R: rows in 3 groups, each row roughly a mix of its group's directions
R (92 x 11)
[[ 17   1  15  -3   3   9   2  -7   3  -8  26]
 [-16  13  -2   4  -6  17   4 -11 -11  17   9]
 [ 18   1  17  -4   2  -3  11  20  -5 -13   7]
 [ 12  -7  -3  -1   5   6 -18 -11 -17 -20  -2]
 [  8 -11   3  17   0 -11   4  -9   4  26   4]
 [-10  -6  -4   3  17 -13  10  -2  -4   9 -25]
 [ -5  16 -22   9   1  12 -10   9   1 -14  -8]
 [ 21 -10  11  -4  -5  14  -1 -11  -7  15   9]
 [  9 -10  11   2  25 -12  17   0   3  -9   4]
 [ -4 -11  12 -13   4  13  -9  -5   5  -9 -24]
 [  7 -18  -5  -6   3 -18 -23  -2  -3   3 -10]
 [ -1   7 -14  10  10 -14 -11 -21   8  -3  11]
 [ 13 -15   2  -7   8  -7  -8   3   7 -26  -6]
 [-19 -10   1   3   2 -10 -24 -10   9   8   5]
 [ 14  -8   0   5  -5  -9 -18  -8  19  16  -5]
 [ 15 -11   7  -2   3  -4   3  14  16 -21 -10]
 [  0   4 -25   4  12 -12  -3 -11   3 -14  12]
 [  3   0   5  -5 -13  21  -9 -20   7  13   4]
 [  3 -10 -13 -26  10 -15   9  -2  -2  -7  -2]
 [ -6  17  -6  11  -2 -16   1   0 -10  22   9]
 [  4   6   9 -12  -2 -27  11 -14   0   9   0]
 [-22  24   3 -10   2  -2   2   9   4  -7  -8]
 [  1  24 -10   6 -10  -4   2   7  -1   7 -22]
 [-19   4 -16  12   4 -13  -2  -5   1  -4 -19]
 [ 16   1   8  13  -3 -10   9  12  -6 -23  -4]
 [ -5   6  14  -2  -3   5  11  -2  16  -7 -26]
 [ 16 -23   0   1  16  -7   8   5   2   1  16]
 [ 22   6  -5  -5   6  -6  15   7  -9 -21  -2]
 [  9 -21  14   8  -5   2   6   3   1  24  -2]
 [ -8  13 -11  11  -3  21  -3  18  -7  -8  -5]
 [-18   5 -12   6  14 -19   3   3 -10   1 -14]
 [-16  10  -5   0   3 -10   2   6 -13   7 -26]
 [ -9  17   5  23  -8   0  -4   2  -2  19   8]
 [  9 -23  -1   0  -7  11   1  -9  22   7  -4]
 [  1   1 -12  21  -6 -16  -2   6 -12 -15 -10]
 [ 16 -24 -12  -6   0   0  -6   7  14   0 -10]
 [ -7   5 -12   7  -3 -15   0  17 -16  -3 -18]
 [-17   6   0   0   3   7  -2 -24  10   9 -15]
 [-15  22   4 -13   1   3   4  -1 -10 -19  -5]
 [  5  -5   3 -20  -7  15  -5  10   7  13  19]
 [-11   9   5  -4  -2  -3   9  11   5  -3 -30]
 [ -1  18 -21  -3   0  -1  -3   4   2 -14 -20]
 [  0  -2  15  -3  10   9   9 -23  14   6 -11]
 [  1  -8  -6 -20   4   6  -9   1   8 -23 -13]
 [  0   6   8   1 -19   9   3   6  19 -15 -16]
 [-11   8   2  16   1  11   5   8 -14   1  24]
 [ -1  -9   6  -2   9 -16  16 -14  -8   4  20]
 [ -5  24  -6   8  -1   2  15  -3 -14   9  13]
 [ -1   1 -19   8  14 -17   6 -21   1  -2  -3]
 [  2   7  11  -8  -6   0 -20  -9  15   3 -21]
 [ -8  18  -3  16  -4  -5  -4  -5 -13  19  11]
 [ -5   2   6  25   5  -1  -5 -13  -2  18  14]
 [  5   4  -4   0   0 -27   8  14   5  18  -3]
 [ -2  -2   1  19   8  -9  -4 -23   5  17  -6]
 [ -9  20 -20  13   9  -7   1 -12  -4  -7  -5]
 [-14 -15 -10 -21   8 -10 -10 -13   1   4   2]
 [ -3   6  -1  14  -9  -2 -16  -3 -12  26  -2]
 [  4  21   8   7 -16   6  -6  -8 -20  -3  -7]
 [ 16   3   1  14 -19   7 -10  -9  -5 -13  13]
 [  2  11  -3  -4  -5  -2  -7  17  -9 -10  26]
 [ -4   5 -16   9  -2  21   0  20  -6 -10 -10]
 [ -6   4  -8 -13  -5  -1  19   3  -3  26  -3]
 [ -4 -18  22 -16   0  14   2   6  -4  -8   5]
 [  1   6 -16 -13   3 -13   6  -6 -20  17   2]
 [-14   6 -10 -11  13 -10  -2  12 -18  15   4]
 [ 20 -12   7   8  -1 -11 -13  13   7  -8 -14]
 [  5 -21  -9   7  11 -12  18 -10  -4  10   0]
 [  3   0  10   8  10 -13  17   6   1 -14 -21]
 [ -4  -9  -2  -3  15 -10   8   2 -12  19 -21]
 [  6  13   2   6 -11  22  12   2 -15  13  -4]
 [ -1  -3  11  -7  -6   3  25  13 -15   7  -9]
 [  9 -12  -1  -6 -11  17  -2  27   3  -2  -3]
 [ -6  10  12  12  -3  19  14   4  13 -14   8]
 [  1 -12  -9 -27   9   1   8  -7  -2 -15  -2]
 [ 15 -14   0  -1  -7  -4 -16   6  -5  14 -20]
 [ -7   8  -5   6   9  -1 -12 -16 -13 -18  17]
 [  1  -6 -11   6   7   1  -3  -9   6   3 -32]
 [ -3   9   6   2  -3  29  14  -4  -3 -14   5]
 [  4 -17  -3 -10   9  -9   9 -12   4   0 -24]
 [-16  12   4   3   5   5  17  -2  14 -12  17]
 [  7   7  -6  16 -10 -12  -3   8 -22 -11  -8]
 [ 12   6   6 -11 -18  14  -8  11  -7   4  17]
 [ 15 -21   9   3  -8  -4  -5   4  10  20   6]
 [ 23  -7  -9 -11   4 -16   1   6 -12  -5 -12]
 [  9  13  17 -13 -12   9   4  17 -12   3  -5]
 [  2   4  12  12   2   8   5   7  16 -26   5]
 [  2  -8 -11  -6   2 -10 -22 -12 -19  11  -4]
 [  4  16  18   6   0  -4  11   0  -6 -16 -19]
 [  3 -10 -14 -10  10  -2 -15 -10  14 -17 -10]
 [  7  -4  -1   0  13  -1  -5  -9  -8   1  32]
 [ 10 -13 -15  14  -5  14  -3  20   3   7  -3]
 [ -8  14  -9   8   0  17 -18   8   1 -15  10]]
one row of each group, then the others: which group is each in?
[ -3  -5   1 -20   3  13  -6  -2   5  21  17] : D
[  1   4 -15  10  -2  17 -23   9  10  -8  -6] : M
[ -3  -3   7  16  -6 -15 -16   8  11  19  -5] : C

[ -3 -10   4  -1  11  -4 -10  -5  13 -29   7] : C
[  0  14  15 -12 -13   6 -19   4  10  -2 -13] : M
[  5  13 -11   4  -1 -16  -2  -2 -21  18   3] : C
[ 12   1   9  19   3 -10 -11   9   8 -20   1] : C
[  5  -9   8  -8  -5  19  -3 -18  16  13   4] : D
[  4  -2   0 -10 -10   9  17  10   2  22 -14] : C
[  7 -11  15 -14  17   1  16   5   2  13  -8] : D
[ 19   9  -5   0   0 -19  16  15  -5   5  -6] : C
[ -3   8   7  -1 -18  10   1  -2   5   3 -29] : D
